In the data rows, the value 50 means zero.
Some points, one per row:
69|69|71|71|72|70|77|71|73|79|74|69|73|72|70|73|72|70|70|74|70|65|70|68|66|70
49|46|51|55|41|53|51|44|51|53|41|52|65|60|53|66|62|51|72|63|48|65|63|39|57|59
44|46|46|48|42|52|41|37|49|33|28|54|45|44|54|53|54|57|58|56|58|56|53|56|57|56
47|51|45|42|43|42|42|48|37|42|46|42|45|42|44|52|45|50|51|53|57|56|52|63|59|57
52|51|51|50|49|54|51|49|50|51|55|42|44|51|47|48|48|50|51|55|50|49|53|49|48|53
63|54|68|65|55|69|64|51|70|64|54|72|66|54|67|62|57|67|58|53|66|65|62|68|60|61
31|34|32|41|38|34|55|56|28|57|58|35|59|52|31|64|61|33|58|58|30|56|55|35|56|56
52|58|49|49|60|49|50|60|49|51|63|44|52|60|40|52|61|44|52|52|39|47|46|41|43|42
67|51|73|67|53|72|68|50|75|70|52|75|72|53|68|60|56|66|60|56|66|70|67|67|64|62
40|51|45|46|42|50|42|42|48|41|30|42|40|35|40|36|34|42|51|36|42|61|35|41|64|32
50|71|43|42|64|41|42|65|43|43|70|60|61|64|71|75|67|70|68|68|66|70|65|73|66|73
42|42|36|43|45|39|45|51|39|54|52|35|52|48|24|35|49|18|36|52|18|36|55|14|33|49
70|65|59|58|60|41|52|47|38|49|47|38|41|54|41|57|50|39|51|44|52|49|52|73|60|64
45|43|49|44|38|54|49|43|58|50|42|62|52|41|61|51|25|60|49|16|58|48|17|62|47|19
41|47|47|47|39|45|47|41|47|51|46|49|58|56|48|58|56|54|63|54|52|57|55|47|54|57
53|47|49|50|45|48|51|45|48|52|46|36|39|38|33|30|42|33|31|53|33|29|52|31|35|49
68|58|71|75|56|78|76|72|73|73|70|77|73|75|76|73|74|79|78|75|77|71|72|71|74|73
54|22|55|52|16|53|54|21|50|52|17|50|45|26|45|29|20|51|28|20|48|25|21|36|26|21
45|46|40|43|46|31|32|30|30|30|24|33|29|23|41|33|25|37|32|27|41|34|25|38|33|26
46|45|44|42|48|45|45|44|49|45|47|48|45|46|49|41|48|53|48|46|53|47|47|54|49|44
42|36|67|58|59|61|65|63|56|65|69|55|64|64|57|75|69|54|61|67|52|67|62|52|63|69
46|44|47|43|40|45|43|42|46|43|43|42|33|38|45|24|33|47|29|37|46|28|38|48|32|38
60|67|41|64|65|40|58|62|39|54|65|43|48|62|50|61|65|52|57|62|56|58|60|66|61|65
45|43|44|45|45|40|47|45|40|45|49|40|42|44|41|47|43|37|41|37|35|36|33|42|37|36
43|41|48|49|41|53|50|44|52|50|49|53|51|49|47|49|53|45|48|54|47|47|53|45|45|48
51|57|76|50|51|67|51|46|60|65|56|58|72|58|62|68|55|61|63|58|63|69|62|62|68|63
44|53|40|38|50|39|37|57|40|39|66|51|48|64|60|62|66|65|65|65|65|69|64|71|64|70
Then 10 other points, each followed by its number:
37|36|38|35|32|38|35|33|38|36|35|38|35|33|42|37|31|41|40|30|42|39|32|43|32|34 0
51|47|50|48|45|49|48|45|46|50|47|45|51|47|42|39|37|39|39|45|44|40|44|43|45|40 1
57|57|59|55|59|59|57|61|67|58|62|68|65|59|62|60|66|61|62|64|60|61|59|59|56|59 2
52|56|49|52|65|49|56|63|51|57|67|52|61|62|59|64|61|60|62|63|57|58|64|56|55|60 3
34|37|36|37|41|38|39|51|37|54|54|35|62|60|36|60|62|36|64|67|39|61|67|36|59|64 4
50|48|46|56|46|45|49|42|51|46|36|50|43|37|50|39|39|50|46|48|55|45|46|52|48|48 5
18|72|14|15|69|13|15|69|15|13|73|38|11|69|54|23|75|51|19|77|50|45|71|56|71|77 6
50|55|62|44|61|65|49|61|68|57|55|65|55|46|62|51|41|61|53|41|62|55|47|60|52|40 7
39|38|41|38|34|36|35|38|37|37|37|34|35|39|34|30|38|36|32|44|44|39|42|46|41|43 8
76|60|79|85|60|89|84|80|82|81|81|87|81|86|87|81|83|88|87|84|87|79|83|77|83|83 9
Which of these numbered points is nearest to each point below, looking only along the 5 directions in which the first points spread most? Its number follows each.
52|52|54|50|51|52|44|47|54|43|43|51|39|42|52|49|46|56|46|40|57|50|43|57|49|48 > 5
45|44|34|45|44|38|45|45|39|48|43|34|45|40|15|19|41|6|19|41|3|21|45|0|17|38 > 8
41|34|44|37|33|40|38|31|41|42|32|40|38|36|44|34|31|43|34|39|45|32|39|42|40|34 > 0
41|41|29|41|41|30|42|41|34|45|40|30|42|38|22|26|39|19|26|42|19|28|44|15|26|40 > 8
27|22|29|24|26|28|28|26|38|31|32|56|55|57|62|57|82|64|61|81|59|63|83|63|61|52 > 4
63|58|8|67|65|15|63|61|21|66|65|30|61|64|30|70|67|29|60|50|26|46|38|27|35|41 > 4
Here are 10 other points, each followed by its number:
47|50|63|50|49|67|50|48|63|52|48|64|53|55|65|61|58|64|56|55|62|55|53|62|56|59 0
46|56|37|45|58|40|45|58|45|51|56|50|57|49|42|41|38|37|42|41|34|42|43|32|43|49 1
63|67|63|60|67|62|58|63|46|47|50|34|33|35|33|29|32|35|34|37|35|26|37|34|31|37 2
40|39|44|44|32|50|42|37|46|40|33|45|38|37|42|37|44|47|47|42|52|43|45|44|42|41 3
50|44|52|46|50|48|48|47|51|46|51|54|47|51|55|44|55|62|53|48|60|54|50|61|53|45 4
36|38|32|39|34|31|37|35|30|34|34|31|46|46|33|48|49|31|50|49|31|48|49|34|47|47 5
40|42|33|42|38|32|43|40|30|34|39|34|32|33|34|36|33|32|31|35|31|31|32|35|32|31 6
44|77|42|39|71|38|45|51|39|44|49|41|48|41|52|54|47|72|50|45|78|51|46|83|70|65 7
43|51|51|42|55|54|44|56|56|46|51|58|47|46|58|48|45|59|53|44|60|52|48|56|51|43 8
44|39|46|41|41|54|48|39|53|52|41|51|59|58|55|81|73|53|72|71|51|80|73|53|70|76 9
Which of these numbered points is nearest to each point below, looking only along the 5 directions in which the first points spread most? Its number follows each.
61|58|61|57|53|57|62|57|58|56|58|63|59|52|62|56|28|58|50|16|57|50|14|64|49|19 > 8
47|91|41|50|89|54|53|85|76|74|85|74|70|86|78|80|92|75|75|86|88|85|87|91|86|90 > 9
73|68|75|70|70|69|69|62|52|47|45|35|36|25|38|42|28|35|32|28|35|34|27|38|34|40 > 2
79|51|76|73|52|65|68|47|40|40|44|28|28|33|30|27|32|30|27|38|29|30|39|29|31|37 > 2
53|39|59|52|52|62|58|52|69|61|55|71|64|52|70|63|54|70|63|58|70|65|59|67|62|57 > 0
50|47|52|48|51|50|50|47|52|50|51|55|47|51|56|48|54|59|52|47|58|53|50|60|51|48 > 4
